lidig: [138 140 134 136 134 130 130 145 134 137 146 131 134 134 131 144 136 128
 129 132 131 132 133 135 135 133 137 130 130 133 132 141 129 130 150 140]
nol: [136 149 147 196 145 150 142 238 135 146 227 133 140 140 162 163 144 129
 134 138 184 228 142 141 154 130 148 133 191 138 140 164 129 135 175 175]
nuv: [136 149 147 196 145 130 130 136 134 131 134 131 144 134 146 137 145 129
 138 138 184 228 142 141 154 130 148 131 191 138 140 153 131 135 175 175]
gone nol: [130 134 147 133 144 140 238 145 154 227 140 129 138 142 175 138 163 140
 142 196 146 162 133 141 149 135 228 129 175 150 148 135 184 191 164]  [136]
q: [138 140 134 136 134 130 130 145 134 137 146 131 134 134 131 144 136 128
 129 132 131 132 133 135 135 133 137 130 130 133 132 141 129 130 150 140]  lidig
rev: [136 144 131 134 134 131 146 137 134 145 130 130]  lidig
gone nol: [144 129 148 142 154 147 140 146 184 138 140 134 135 163 141 238 135 133
 140 130 227 138 133 162 129 145 149 175 150 191 136 164 175 142 196]  [228]
q: [136 149 147 196 145 150 142 238 135 146 227 133 140 140 162 163 144 129
 134 138 184 228 142 141 154 130 148 133 191 138 140 164 129 135 175 175]  nol
succ: [163]  [144]

nulom: [ 35  66 201  53 128]
nuv: [173  37  66 201  53]
gusi: [152 136  86  89  30]
leka: [106 151 136 105 185]
rev: [136 151]  leka
rev: [ 53 201  66  37]  nuv

